Rotation paths and how fast each direction turns (degrees per step):
Each turn is a multiple of 5 degrees from 10 to 175, or 0.
Each row of a path follows its step; steps can be skipped.

step 3: [  2  12  -7   6 -13   6 -17  -4  -6  -4  10 -12 -19  29   8 -13   9  -8
  -2  17  12  14   0   6   0   4   4   1  10  12   5   7 -10 -15  20   0
   1  16  17   5  13 -11   4   5 -16 -14  -7]
step 4: [  0   3   0 -26 -18  -3   3  -9  17 -19  13   7  19  11 -16 -11   5   0
  11 -10  -5   5   7 -15   3  14  -5  20   8   6  -2  10   6  15   9 -12
   7 -11   0  23   7   3 -11 -10   7  -3  -9]
step 8: [ 26 -25   3   5  19   0 -16   3 -11   5  -1   0   6  -9 -13  16   1  -6
 -15  -8  -2  26  -3  -9   7  -9   9  -6 -15 -12 -19   0   7   1   8   7
  -7  -2  16   0 -22   2  -4   6  -3   4   1]
step 10: [  7  13  -7 -14 -21 -17  18   4  -3 -23   4  18   1 -10 -11  -4  -6   3
  -4   0  -1  -7  -4  13  25  -6  -8  21  24  -1   9   6  -2  17   7  -7
   2 -16  -1   4   3   3 -10  -2  -4   5   9]
step 12: [-19  -5  18  -4   9  13 -11  -8   6  17  -5  -9  -3  -5   6  -9  -4   2
   7   2   6   3   1   2  -4   6  29  11  12   3  10  12  -9 -12 -21   0
   9   5 -21   3   7 -10  -2  16  26  10   7]
step 14: [ 11   2  -8  18 -11   0 -12  -2 -24  13   3 -16  -4  11 -11  15   0   3
 -10 -15  10  22  11 -24   3   1  -2  -1  -7   6 -17   6  -4  -6  21  10
  11   1  18   2   0  -8  -9 -11  -2 -10  -3]
step 16: [  3   7 -12 -22  19  12  10   7   8  -9   6  16  21  -4  -3   2  -2   8
  -3  13   3 -10  -5  -4  18  -4 -15  13   4   6   6   1  22  21  11  -6
  -3  -9  -4  -8  11   9 -18   7  -2 -17  12]
step 18: [ -7   2   2 -12   8   1  12 -13 -13  13   1 -12 -22 -14  -1   5  15   1
   8 -12  -9  -2  -4   2  -1  -6  28  -5   9   2   6  -2  -3  -1 -10 -16
 -11  10  -2 -16  -3  -1   4  18  14  33   2]
[ 2  0  4  3 -4  3  7  3  3  4 -1  3  0 -2  5  4 -6 -1 -3  7  0 -5  0  0
  0 -2  5 -2  0 -2  1 -2  5 -3  4 -1  5 -2 -6 -1  3  6 -4  1  2 -2 -3] => 70
[-5 -3 -2  3  5  1 -3  6  4 -6 -4 -2 -4 -1  5  5 -4  0  1 -3  6 -2 -2 -1
  5  2 -4  0  2  0  4 -5  1 -1  1 -4  6  0 -1  2 -1  0  2 -1 -2 -1  8] => 100
[ 1  1  6 -5  0  7  0  0  2  1  0  2 -8  0  3 -2  5  5  1 -2  0  0  4  2
  2  1  0  1 -2 -1  7  1 -6 -2  2 -1  3 -1  2 -3 -1  2  5  9  0 -4 -4] => 120
[-4  1  7 -2 -1 -2 -2 -6 -1 -2  3  1  5  0 -2  2  1  2  0 -6 -4 -4  6  4
 -1  1  4  0  0 -3  4  0  3 -8  0 -1  5  3  1 -2 -1 -3 -3 -7 -3 -3  5] => 135
[ 0 -2 -2 -1 -1  2  3  5  1  2  2 -5  4 -1 -2 -6 -4  0  7 -1 -2  1  1  0
  3 -1  0 -3  1  0 -2  4 -3  2 -4 -7  4 -9  1 -5 -3  0 -3 -1 -8 -5 -1] => 120
[ 7 -1  4 -3 -1 -3 -4  7 -2 -1  5  1  0 -2 -1  1 -1  3  2 -1  7  0 -3  6
  1 -4 -2  3  0 -1  1  0 -4 -4 -4  2  1  4 -8 -1 -1 -3 -2 -2 -3  7 -5] => 35
